One turning vector, and how many steps it has turned:
The counts run from 0 to 447.
[  9.0, -15.6, -10.9,  -5.2, -12.4, -32.4, -12.7,  -9.9, -18.5,  12.8,
   0.0,  -5.3,  26.2,  -4.1,  13.5, -11.2,  -0.7,  -3.0,  -7.1,  27.6,
   8.7,   5.6,  -7.9, -29.1,  21.2, -14.9,   5.8,  -3.9,  30.2,  -4.3,
   1.6,  -5.0,   4.4, -11.6, -22.6,   5.8,  26.5,  -8.2,  18.7,  14.9,
   5.0, -22.3,  -6.3, -15.3,  15.2,  -9.3,  10.7,  11.2,  25.9, -15.7,
   6.8,   5.4,  -7.4, -20.9,  -8.3,  15.5, -20.5,  -3.1,  -8.5]  282
[ 28.1, -35.7, -15.1, -16.3,   0.6, -34.9, -17.2,  -9.5, -10.7,  -2.1,
  -0.7,  13.5,   7.9,  -0.4,  -3.4,   7.4,  11.2,  -2.1,   1.3,  32.0,
   0.3,   4.9, -12.9, -30.4,   7.4, -15.4,  10.3,   4.0,  20.3,  -1.8,
   1.2, -17.7,   1.8,   7.6, -26.2,   5.5,   9.1, -12.9,   7.4,  -7.0,
   4.2, -17.0, -13.9,   4.1,  13.2,   1.7,  30.9,  16.7,  21.2, -19.6,
   9.6,  10.2,  13.5, -16.3,   4.5,   3.6,  -1.9,  -7.4,  -8.7]  68
[ 15.3, -25.5,  -1.3,  -8.2,  -6.2, -34.0, -11.9,  -6.7,  -3.5, -14.5,
 -13.4,  20.1,   3.8,  -7.8,   9.1,   0.3,   6.3, -15.1,   0.1,  21.2,
  -0.6,   3.2, -15.8, -36.2,   8.4, -11.9,   4.5,   2.1,  19.9,   7.0,
   4.7, -15.7,  -2.2,  17.5, -17.0,   0.1,   9.3, -13.1,  14.0,  -7.3,
   4.5, -27.7, -19.6,  -3.4,  14.0,  -9.6,  37.2,  12.9,  16.1,  -5.8,
   1.9,  15.4,  19.4, -21.5,  12.2,  10.2,  -2.2,   1.8,   7.5]  64
[ 22.2, -10.0, -10.5, -21.1,  -4.1, -31.5,  -7.9, -15.1,   6.7,  10.1,
   4.3,  34.4,   2.4,  -4.6,   8.2,  13.4,   7.9,  -0.2, -13.2,  17.4,
  -4.0,   6.3, -18.9, -24.9,   3.4, -20.9,  -8.3,  14.3,   8.6,   2.1,
   5.1, -21.5,  -9.9,  16.2, -11.5,  -6.0,  -9.9, -10.0,  21.9,  -7.2,
   1.7, -18.6, -10.3, -30.5,  15.3,  -6.2,  21.6,  24.0,   4.3,  -9.3,
  11.7,  22.1,  10.7, -15.8,  -5.8,   8.3,   5.1,  -7.3,  -1.5]  243
[  1.2,   8.2,  -1.0, -17.9, -34.6, -29.0,  -6.3, -27.0,   0.0,   1.0,
   3.5,  -5.7,  16.7,  -1.7,   2.2, -22.7,   5.0,  -3.9, -17.1,  28.3,
  -1.2,   2.3, -11.3, -17.0,   8.7, -25.2, -25.0,  12.5,  12.9,   2.5,
   4.5, -15.6,  -1.9,  15.0,   7.0,  -3.2,  -0.9,  -3.0,   9.7,   2.3,
 -14.2, -21.0,  18.3, -28.7,   1.5,  -3.7,  -0.1,   6.7,  -9.2,   5.4,
   7.4,   4.0,  18.6,  -6.0, -31.7,  16.9, -20.5,  -6.2,   2.3]  124
[ -9.2, -19.2,  -9.5, -17.5, -15.1,  -6.5,   3.7, -10.1, -10.2,   5.7,
  -7.5,   7.3,  12.3,   0.9,  13.9, -31.8,  -1.5, -27.0,   5.8,  -1.1,
 -20.5,  18.4,  -8.0, -32.7,  15.4,   6.9, -18.1,   4.2,  16.1,   5.3,
  11.9, -14.9,  -3.3,  15.8,  11.5,  -4.0,   3.6,   8.4,  18.2,   9.2,
 -13.0, -23.5, -11.0, -23.5,  14.0, -21.3,   3.6,  18.9,   5.0,   2.4,
  20.1,  13.5, -15.6, -23.8, -12.5,  13.3, -10.9,   9.1,  15.0]  12
[ 15.6, -27.7,  -6.0, -13.5,  -0.9, -32.9, -11.3, -11.5,  -1.3,  -6.4,
  -9.1,  24.1,   5.4,  -2.8,   1.1,   2.4,   9.0,  -7.9,  -1.6,  15.1,
  -4.0,   5.7, -15.7, -37.5,  12.8, -11.8,   8.5,  13.4,  12.5,  -1.4,
   5.2, -19.4,  -9.2,  23.5, -16.2,  -1.4,   5.7,  -6.5,  16.8, -15.2,
  -0.5, -25.2, -22.0,   1.0,  11.1,  -6.1,  39.2,  20.2,  15.5, -15.0,
   4.0,  12.5,  10.4, -15.6,  11.4,  11.2,  -0.1,  12.7,   7.1]  62
[ 18.1, -24.3, -19.4, -37.4,  -8.7, -12.3, -14.0,  -7.1, -10.6,   7.1,
   9.1,  14.7,  -1.4,  -4.0,   3.5, -20.8,   4.0,  -6.5,   5.5,  31.0,
 -17.8,   2.3, -12.9, -24.3,  -1.8,  -7.9, -13.1,   4.6,  29.7,   5.8,
  26.3,  -7.7,   7.3,  12.3,   3.3,   5.2,  -6.4,  -3.3,  11.4,  -2.6,
  -1.4, -15.8,  -5.5, -13.8,  29.4,  -7.3,  14.0,  -0.8,  -6.2,   5.6,
  20.4,  17.1,  -1.9, -24.3,  -9.8,  14.3,   0.4, -15.2,  -9.3]  32
[-13.0, -15.4,  -6.1,  -5.9, -21.8, -34.6,  -3.2, -20.8,   7.5,  -6.6,
   3.8,  21.6,  13.4,   4.5,  14.5,  -8.3,   1.8,  -1.7, -15.0,  16.6,
 -16.2,  -4.4, -10.9, -22.3,  10.5, -12.9,   3.4,  12.4,  -0.5,   1.2,
   8.1, -11.6, -11.8,  34.7, -26.8, -16.6,   7.9,   4.8,  21.0,  -8.2,
  -2.7, -14.1, -13.5, -15.1,  -7.6,   6.6,  23.2,  17.6,  10.4, -30.3,
   7.1,  16.1,   5.6, -11.4, -21.3,  13.6,   6.9,   8.8,  14.1]  441
[  6.8,  -5.0,  -4.2,   1.7, -15.5, -46.7, -10.7,  -8.5,  -1.8,   1.7,
   4.9,  26.8,  -3.5,  -8.2,  19.7,  -9.1,   8.5,   3.6, -17.0,   9.8,
  -7.1,   2.8, -19.0, -20.8,  -1.6, -13.5,  -6.0,   6.0,  29.6,   4.6,
   4.2, -20.4,   3.3,  19.9, -15.7,  -5.9,  -1.7, -14.9,  18.3,   4.6,
   5.0, -22.8,  -3.3, -30.8,  12.3,   3.5,  24.0,  14.0,  -0.4,   2.2,
   4.6,  10.8,  16.1,  -8.9, -20.2,   7.4,  -4.5, -27.5,  -1.3]  254
[ 17.7, -12.5, -10.8, -11.9, -11.0, -34.9,  -8.6,  -9.2,  -0.4,   2.6,
   6.5,  33.6,  -3.6,  -8.8,  16.9,   3.4,   7.9,  -3.5, -13.3,  24.3,
  -4.4,   0.2, -14.2, -20.7,  -0.8, -20.7,  -7.7,   2.0,  24.9,  10.6,
   7.6, -15.9,   1.2,   8.6, -12.1,  -5.1,  -1.8, -18.4,  22.2,   2.9,
   8.4, -21.0,  -3.4, -32.4,  21.9,  -5.6,  17.8,  13.6,   4.5,  -1.7,
   6.5,  17.8,  17.3, -18.4,  -7.8,   6.9,   0.9, -24.7,  -2.6]  246
[  7.0, -12.5,  -8.9,   2.1, -16.9, -45.4, -12.3,  -7.7,  -8.9,   0.7,
   7.6,  26.0,  -1.7,  -4.0,  19.1,  -9.9,  10.2,   6.4, -15.4,  11.9,
 -13.7,   2.1, -15.4, -17.1,  -0.5, -15.7,  -3.1,   3.7,  32.0,   7.4,
   6.0, -17.9,   9.2,  14.2, -18.0,  -7.9,   2.2, -15.4,  17.6,   9.7,
   7.2, -21.5,  -1.7, -26.4,  11.5,   5.1,  23.3,  11.7,   1.1,  -0.8,
   4.1,   7.8,  14.7,  -9.5, -19.8,   6.0,  -5.8, -29.9,  -4.3]  255
[  9.4, -14.5,  -5.4, -27.8, -13.1, -22.2, -10.2,  -5.7,  -1.8,  -3.6,
   2.6,  17.2,  -8.3,  -6.5,   9.0, -28.3,   3.6,  -6.7,   2.0,  14.9,
 -18.0,   2.7, -19.8, -26.0,  -6.4,  -4.7, -16.4,  12.0,  26.8,   1.7,
  22.7, -12.3,   3.5,  29.8,   3.1,  -0.7, -13.6,  -2.8,  14.4, -10.6,
  -4.9, -22.5, -11.7, -14.2,  20.1,  -2.8,  26.6,   2.8, -11.1,  14.2,
  15.0,  15.7,   4.4, -16.9, -11.6,  16.7,   0.4, -10.5,   0.0]  38
[-19.7, -19.9,  -4.3,  -5.4, -28.4, -26.8,  -8.9, -17.4,  -0.1, -14.3,
 -12.8,  -5.7,  -0.5,  -8.3,  18.6, -28.1,  15.7, -18.3,  11.5,   4.3,
 -17.0,  24.2,  -1.7, -39.4,   1.2,  12.5,  -4.7,  -4.9,  23.4,  -1.7,
   5.7, -13.0,  -1.6,  24.8, -12.6,   3.4,   5.2,  11.2,  -5.9,  -0.3,
  -8.0, -16.8,  -2.5,  -5.9,  -9.5,  -7.7,  11.6,  13.0,   8.1,   1.1,
  16.0,  -8.2,  -0.9, -13.3, -27.3,  16.6,   0.0,  -4.1,  12.9]  176
[ -3.6,  -5.7,  -1.7, -17.6, -28.3, -34.8, -15.9, -22.6,  15.4,  -2.2,
  -5.8,  -4.7,  -1.4, -13.1,  13.9, -15.5,  12.9,  -6.9,   6.1,  19.0,
  -9.2,  25.5,  -2.4, -40.4,  -1.6,  -0.6,  -0.1,   0.9,  22.5,  -0.8,
  11.4, -12.4,  -4.7,  19.8, -15.8,  15.1, -11.5,  11.2,  -5.0, -10.0,
  -7.0, -15.1,   4.8, -12.9, -10.1,  -5.1,  15.7,  18.8,   0.4,  -1.3,
  16.8, -13.5,  -2.8,  -5.6, -27.7,  29.0,   3.5,  -6.3,   4.2]  166
[ 14.1, -16.5,  -9.5, -21.9, -22.9, -19.3, -12.7, -23.7,  -0.1,  -8.6,
 -14.3, -11.0,  14.8,   4.1,  -0.8, -19.0,  -4.7, -17.7,   8.1,  45.0,
  -0.5,  -2.1,  -7.8, -32.3,   5.2, -21.6, -17.4,   0.7,  11.5,  16.7,
  16.8, -10.6,   8.1,   8.0,   3.4,   3.3,  19.0,  -2.1,  17.8,   1.3,
  -7.7, -13.2,   5.2,  -6.2,  11.0, -28.1,  -1.0,  -3.3,  -0.1,  -9.6,
   4.0,  12.0,   2.9, -28.9,  -0.5,  14.5,  -3.3,   9.6,  10.1]  324
[  1.7, -23.3, -15.5, -30.1, -17.6,  -6.8,  -0.1, -12.3, -18.4,  -2.8,
  11.5,  32.2,  15.5,  -6.8,   7.5,  -3.4,  15.5, -12.1,  -4.6,  39.3,
 -10.7,  -2.9,   1.0, -13.3,  19.3, -14.1,  -8.5,  -1.7,  12.2,  -1.9,
  12.2,   4.2, -10.8,   5.1,  -3.3,  -7.4,   9.1,  -4.1,  13.3,   1.5,
   1.8, -16.5,  -3.7, -15.3,  23.4,  -8.2,   2.2,   3.1,  23.6,  -7.1,
  20.4,  18.1,  17.1, -32.6, -10.0,  20.3, -12.7,  -3.2,  -5.4]  411
[ -9.5, -17.5,  -7.0, -17.8, -17.6, -16.4,   3.2, -14.8, -21.7,  -4.6,
   3.1,  17.1,   6.7,  -5.3,   4.0, -22.2,  24.5, -12.9,  -2.8,  -1.9,
 -15.1,  26.7,  -5.3, -22.0,  12.0,   6.6, -10.9,   9.2,  17.4, -15.4,
  -4.3, -18.0, -18.7,  24.7,   5.5,  -2.9,  -6.6,   2.6,  -4.9,  -1.8,
 -13.0, -26.6,  -4.7, -14.7,   3.4,   4.4,  14.5,  22.0,  12.8,  14.6,
  23.9,  -1.7,  14.8, -10.1, -29.3,  15.3, -20.9,  -0.9,   4.1]  390
[  3.4, -11.3,  -6.6, -15.5, -29.8, -32.7, -19.3, -25.0,  12.9,  -2.4,
  -8.1,  -0.6,  -2.2, -15.3,  15.8, -10.0,   9.5, -10.1,   7.7,  36.9,
  -5.3,  15.0,   3.8, -37.4,  -0.2,  -7.5,  -1.1, -11.0,  26.2,  14.4,
  17.6,  -3.3,   4.9,   4.3, -15.7,  14.0,  -0.5,  -0.6,   3.3,   0.6,
   4.4, -12.4,  16.1, -10.7,   1.4, -15.5,   6.6,   9.9,   5.1,  -2.7,
  12.5, -10.4,   1.7, -15.4, -19.7,  27.3,   0.5, -13.5,   1.4]  160
[ 11.7, -43.8, -22.6,  -9.5,  -9.4, -19.7, -14.6, -25.6, -11.3,  -2.3,
 -13.3,  10.4,   2.8,   3.7,  -4.5,  -1.5,  13.9, -16.7,  11.3,  14.5,
 -23.3,  26.1,   2.0, -38.5,   9.5,  -1.6,   8.1,   1.9,   8.0,  15.1,
   2.8, -27.0,  -1.0,   9.4,  -4.4,   4.3,   4.4,  -4.8,   4.3,   2.9,
  -7.2, -11.9,  11.2,   4.5,  -1.2, -19.2,   7.1,  31.6,  17.5, -16.9,
  16.0, -10.1,   5.8, -10.9,  -4.6,   3.4,  -4.1,   2.2,   8.1]  361
[ 22.1, -34.9, -19.1, -21.8,  -4.6, -19.5, -11.1, -22.2, -10.7,   6.7,
  -6.6,  13.7,   5.2,  -5.7,  -4.5,   5.5,  20.3, -17.7,   8.8,  21.5,
  -8.4,  30.8,   5.3, -36.7,   8.5,  -3.5,   7.7,  -0.9,  15.1,   3.3,
  -0.9, -22.8,  -5.7,   0.5,  -5.9,  12.9,  -4.0,  -4.4,  -6.5,   1.0,
  -3.8, -15.8,   7.2,  -4.8,   2.8, -14.1,   8.2,  33.9,  20.0,  -8.7,
  22.5,  -8.0,   8.1, -13.3,  -8.0,   4.9,  -8.9,  -6.8,  -3.0]  370
[  6.2, -38.6, -18.8, -27.6, -14.4,  -3.8,  -5.3, -12.5, -13.1,  -1.7,
   1.2,   3.0,   7.3,  -3.2,   9.7,  -8.0,  15.1, -25.2,  17.6,  24.1,
  -4.8,  21.8,   0.9, -34.8,   9.7,   3.4, -10.0, -12.2,  18.0,  -7.8,
   2.9,  -8.4,  -3.0,  -1.0,  -7.9,   6.1,  14.2,   8.1,  -5.4,   1.1,
  -5.8, -10.6, -11.9,  -9.2,  15.5, -16.0,   0.3,   9.7,  22.1, -13.3,
  28.4,  14.9,   1.8, -36.3, -10.0,   7.5,   3.8,  -8.3,  -5.5]  196
[  9.6,  -9.3,  -1.5, -23.4, -23.6, -19.6, -11.7, -24.4,   6.1,  -6.2,
 -16.8, -12.8,  17.3,   2.4,  -2.0, -19.7,  -5.9, -20.1,   4.2,  34.9,
   3.3,   0.7, -14.6, -34.2,  12.1, -19.2, -19.4,   7.8,   5.9,   8.8,
  15.0, -14.2,  -1.9,  16.6,   4.6,   1.6,  12.7,   2.9,  20.8,  -4.7,
 -12.7, -18.5,  -1.7, -11.1,   6.9, -27.4,   2.9,   2.4,  -1.3,  -9.3,
   1.5,  13.4,   0.5, -24.9,  -0.4,  20.0,  -4.8,  23.0,  15.9]  322
[  7.5,  -3.9,  -2.7, -21.2, -25.7, -30.1, -16.2, -26.9,  21.1,   3.0,
  -8.6,   3.5,   5.8, -13.9,   9.4,  -0.9,   6.7,  -9.8,   1.3,  31.3,
  -4.3,  17.8,  -0.3, -41.4,   6.4, -12.8,   0.2,   3.5,  14.2,   9.5,
  15.2,  -6.9,  -7.4,  11.3, -16.4,  15.3, -10.8,   5.7,   6.5,  -9.6,
  -1.1, -13.7,  11.9, -16.3,  -3.1, -17.6,  10.2,  22.6,   4.7,  -8.2,
  13.9, -11.6,  -5.3,  -9.4, -15.0,  32.0,   2.2,   5.6,   2.8]  157
[ 19.0, -34.5,  -9.2,  -7.0,  -4.6, -32.5, -14.4,  -8.4, -11.8, -10.7,
  -7.3,  18.3,   4.8,  -5.4,   5.0,   1.7,   9.5,  -9.8,   0.7,  30.6,
  -2.0,  -0.4, -11.1, -31.3,   5.7, -14.7,   9.4,  -1.3,  25.4,   8.2,
   4.6, -14.6,   5.1,   8.2, -20.4,   0.6,  14.3, -14.2,  11.5,  -0.8,
   7.7, -22.9, -16.3,   1.7,  19.9,  -5.3,  30.8,   9.4,  20.2, -11.7,
   3.6,  11.3,  19.5, -21.5,   8.7,   4.5,  -4.7, -11.4,  -1.1]  66
[  4.7, -33.3, -24.2, -30.8, -10.7, -12.0,  -2.0, -13.2, -15.7,  -3.1,
  15.6,  14.4,   1.1,   9.8,  -0.6, -20.2,  19.1,  -4.8,   1.3,  11.0,
 -22.9,  15.6, -14.2, -16.0,  -2.8,  -4.2, -20.9,  14.1,   9.2, -15.0,
   4.2, -21.7,  -5.6,  28.0,   0.8, -12.1,  -1.0,   7.2,  -2.1,  -5.3,
 -15.3,  -5.0,  -9.1, -15.1,  11.7,   6.5,   3.4,   6.8,  -1.1,  -6.7,
  29.8,  23.0,   9.3, -18.7, -29.2,  -4.2,   4.8, -10.8,  -4.9]  215
[  1.1, -39.2, -18.8,  -8.8,  -5.4, -28.6, -16.2,  -7.9, -17.0, -14.1,
  -0.7,  20.2,  -5.2,   5.0,   5.9, -25.7,   5.3,   0.4,   3.0,  14.1,
 -31.7,  -6.2, -16.0, -23.2,   1.6,  -5.7,  -1.3,   9.0,  24.5,  11.2,
  19.4, -13.6,   7.0,  34.1,  -5.6, -11.2,   7.9,  -6.5,  19.8,  -0.9,
  -2.7, -15.4, -10.0,   4.8,  17.4,  -1.1,  27.3,   2.1,   0.7,  -4.2,
  10.3,   7.5,   7.0, -18.1,  -7.4,   4.9,   2.5,  -7.8,   4.6]  49
[ 11.9,   3.6,  -5.7, -27.0, -28.6, -29.6,  -8.5, -28.7,   0.9,   9.2,
   7.4,  -5.5,  22.7,   1.8,  -8.3, -15.6,   4.5,   1.8, -19.1,  27.9,
   0.5,   6.5,  -9.6, -15.7,  10.7, -27.3, -21.8,  20.1,   7.9,  -4.2,
   3.6, -19.5,  -9.2,  15.3,   4.7,   2.2,  -3.3,  -1.7,   8.4,  -4.7,
 -18.1, -14.7,  15.5, -25.5,   2.7,  -0.3,  -1.0,  13.7,  -6.3,  -3.5,
  10.5,   4.2,  13.6,  -2.0, -30.7,  14.4, -20.9,  -1.3,  -4.0]  122
[  1.9,  -5.4,   4.8,  -0.2, -12.4, -36.1,  -5.5,  -9.3, -11.1,   8.3,
 -10.5,   4.9,  25.2,  -8.1,  16.8, -11.7,  -1.1,  -7.8, -12.7,  11.6,
  12.6,   8.9, -11.5, -33.6,  24.7, -11.7,   1.9,   2.6,  25.7,  -5.5,
  -2.9,  -9.7,  -6.0,   0.2, -20.4,   3.4,  20.5,  -6.7,  22.9,   8.4,
   1.7, -29.4, -14.2, -20.5,   9.2,  -9.8,  21.4,  18.0,  23.9,  -7.5,
   2.8,   4.4,  -2.9, -18.0,  -3.5,  18.6, -22.0,   7.4,   3.3]  279
[ 19.0, -15.2, -14.2, -44.4,  -5.5,  -8.4,  -7.4,  -9.2,  -1.7,  16.0,
   3.9,  15.9,   7.1,  -4.0,  -3.2, -15.3,   0.1,  -9.7,   5.5,  21.5,
  -9.9,  10.0, -12.7, -29.1,  10.2,  -7.2, -13.9,  15.6,  17.2,  -3.3,
  21.8, -10.3,  -7.6,  14.9,   6.2,   9.3, -12.1,   4.1,  12.0, -10.8,
  -7.6, -18.2, -11.1, -19.6,  23.9, -13.7,  13.5,  15.0,  -1.1,   0.2,
  24.3,  18.9, -12.1, -21.1,  -3.6,  19.2,  -0.8,   4.5,  -4.1]  27
[ -8.0, -26.8, -17.7, -15.5, -20.7, -31.7, -18.3, -22.6,  -0.4,  -2.9,
   0.9,  -8.6,   1.5,  -2.2,   7.5, -19.1,  17.3,  -0.8,  10.7,  13.7,
 -22.3,  27.5,  -0.4, -35.2,  -1.9,   6.1,   6.9,   0.6,  21.1,  -4.8,
   9.5, -12.0,  -1.2,  20.3, -19.5,   9.6,   0.0,  12.0,  -8.7,  -3.8,
  -7.8,  -2.5,   6.4,   1.7, -11.5,   0.9,  10.0,  15.1,   7.6, -12.8,
  23.1, -15.0,  -9.6,  -5.7, -33.3,  15.7,   3.4,  -7.1,  -0.7]  172
[ -2.7,  -1.4,  -4.2, -17.7, -21.1, -32.2,  -7.7, -16.7, -10.8,   4.5,
  -0.7, -23.8,  26.1,   7.7,  -2.7, -40.1,  -1.5,   2.0,  -7.4,  16.7,
  -0.7,   7.9, -20.8, -20.0,  11.8, -12.6, -16.7,  19.2,  18.4, -18.9,
   3.3, -18.3,  -3.0,  23.2,  -6.0,   0.8,  13.7,  10.1,  10.3,  -2.3,
 -20.4, -15.6,  -7.7, -11.9,  -3.7,   3.7,   9.0,   2.3,  -3.6,  -5.6,
  12.0,   5.9,  -7.2,  -6.9, -26.8,  16.1, -19.9,  13.5,   0.9]  303
[ -0.5, -20.7,  -4.0, -16.4, -10.1, -28.7, -12.6,  -8.7,  -2.8, -12.3,
  -2.6,  22.6,  -6.9,  -2.3,   6.1, -28.0,   4.3,  -1.2,  -0.5,   4.4,
 -25.8,   1.1, -22.3, -28.9,  -0.9,  -3.3,  -9.5,  18.2,  20.5,   2.7,
  18.1, -14.6,  -1.5,  40.3,  -1.4,  -9.5,  -6.6,  -3.6,  19.5, -10.6,
  -6.9, -22.8, -15.8,  -4.7,  13.6,  -1.3,  34.3,   6.7,  -6.4,   5.2,
   8.4,  11.5,   6.1, -12.1,  -9.8,  11.9,   1.7,   1.6,   9.0]  46
[-12.4, -32.5, -21.2, -14.2, -18.0,  -9.9,   1.0, -14.3, -35.4,  -5.1,
   6.0,  20.8,   8.5,   1.6,   4.2, -25.4,  21.3, -10.0,  -0.4,   9.9,
 -28.1,  15.2,   0.6, -13.1,  16.6,   4.8,  -6.7,   2.9,  18.0,  -8.9,
   3.2, -10.5,  -8.5,  14.2,   4.9, -11.4,  10.0,  -1.6,   1.2,  10.4,
  -8.1, -17.3,   2.3,  -6.8,  11.3,   0.8,   2.6,  11.0,  20.7,   5.7,
  24.6,   0.2,  15.4, -16.1, -26.7,   7.2, -19.3,  -9.6,  -1.3]  394
